Rotation paths and how fast each direction turns (degrees each step)
Each turn is a multiple of 5 degrees from 10 to 175, or 0.
Each row of a path follows its step; steps can be skipped.
path 1
step 0: [ -9  13  30   4   0   5  13  -4 -16 -36  35  -6  -4  18  11  -4  -5 -21
 -15  11 -25  -7  -9 -10 -12  -3   0  -1 -10  -8   3  19  38   2 -20  13
   0 -27   3   3  11   7 -25  -9   2 -26  24  -9 -13  32   3   5  24]
step 1: [ 20  13   7  25  21   8  13  12  10  36  -5  17 -21 -18   9 -33  21 -11
  -8   9   6  14   8   6  14 -19   5   3  16   5   4 -10  -6  -6  10  -3
   7  17   9   5 -38  34   9  11  30  18 -17  13   9  21 -23  -9  -6]
step 3: [-14  -7 -15  14  26 -15  36   9  14  -8  10  25  23  -1 -28 -24   3  -2
 -18  -8 -12  15 -28   4 -28 -10   1  -1  -9   7 -11  10   6 -20  -6   9
   4   3  10   4   6  -3 -20  15  -1  21   0   6 -14   0 -51  12  22]
step 4: [-27  19  -6  20 -14  -2 -12  12  11  -6   3   0 -15  -9  12 -20  -7 -15
  -1   8  30   0  -1  -4  42 -12  26  -3  -4  -5   9 -31  20  -7  21 -17
 -18   2 -19  -6   9  -2 -12  22   7  -5  -2   3  49 -10  25  -3 -12]
step 5: [ 19  27  -9  -7  31  12  -9 -21  23   5  -6  17  11  18  15  -4 -18  19
 -46   0   6  -2 -13  -4  -2   1 -30  -3   7  -1   9  25   2  -9 -18  31
 -29  16  14  -9  12 -18   2 -18 -20 -19   6   8 -19   0  -8  -1  -5]
step 8: [ 25 -24  17   1  12   3  23  -8  -9   0 -29 -18  17  18  -8  -9  17  -4
 -14  -3 -12   0 -32 -16  16  -6 -17  -8  -3  39   8  16  26  12  10  -6
 -16 -25 -30 -35   7  -7   0   0 -10  -1 -10 -12  -4   0 -19  -6 -18]
step 9: [ 16 -21  28   3 -32  28 -28  -7   4 -16  38  28  -6   2  14   2  -2 -11
   1  32  -2   5   6  -2   4  -4  -3 -19  -8  -6 -14  -5  13 -22  -1  11
   6  -2  14  15 -24   0  -5  10  39 -25  -8   4   2   3  24  21   1]
step 10: [ 24   9 -15 -16  27  18   9  12   8  37  -6 -26  -7  -5  25   4  32  -3
  16  -3 -10  23   5   7  13   0  13 -11  13   6  37  20 -20  11 -26  10
   7   3 -10  -6  -9  -6  -1  15 -12 -16  -5  -9  -3  16 -23 -24  19]
step 11: [ -9 -28   5   6  -7   7  10   8 -14  -8  29 -14   7 -12  -3 -27  13   0
   8  17 -13   9 -21 -22 -20   1   3  38   0  -1 -26   8  15  -3  31   0
  -2 -28   9 -22   7 -18   5 -14  20   4  27  12 -20  23  24  -8  -6]
step 12: [  8   3   8  35  -5 -13  21   7   9  -4  15  20 -33 -24 -10  -4  12 -15
  10 -13  28  15 -13   7  16   9 -12 -13   5   4  32  27  -4  -3 -22   1
   1  -9  16  34  -5   8 -21   9  18  -9  -6  10  12 -17 -32  18  10]
Speeds:
[  4   3  -1  -5   3   1   0  -2   1  -7   8 -11  10  -8  -6   0   0   4
  -5  -2  -1  -2  -3  -1   4   0  -6  -2   2  -2   8  -2   1   2  -7  -1
  -4   2  -4  -4  -2  -1   1  -1  -8   5   8  -8  -6   9   0   3   0]	135
[-5 -3  7 -1 -3  3  6  1  5  1 -5  3 -2 -2 -5  7  3  2  0  2  6  3 -5 -7
 -4 10 -6 -2  1 -8 -2 -4  2 -4  0 -8 -5 -7 -4 -1  7  0 -3  7  2  7  1 -8
 -1 -8 -5  1  2]	80
[ -5   3   8   0   5   4  -4   9  -7   7   2  -7   8   1  -4  -3  -3  -3
   6  -4  -3   5  -6   2   5   1   2   3  -1   2  -5   1  -2   3  -1  -1
   1   6  -5  -4   6   7  -1   2   7  -4   1  -7   3  -7   5   2 -10]	160
[  0  -3  -3   3   3   4   1   9  -4 -11  -2   4  -6  -2  -6  -4   2  -2
  -2   1  -6   4   1  -4  -1   0   3   3   0  -1   3   2  -6   4 -10  -3
 -10   4   5   1   2   1   5   0  10   4   8   2   7   2   0  -9   5]	35
[  3   7   1  -1   6   3   2  -1  -1  -4  11   3  -1   6   2   5  -3  -3
  -2  -6   0  -2   3  -2  -2  -3  -1   4  -7   0  10   2 -12  -6  -1  -2
   1  -8  -9   1   8   0  -3  -4   2  -1  -8  -1  -5  -5  -1  -8   0]	145
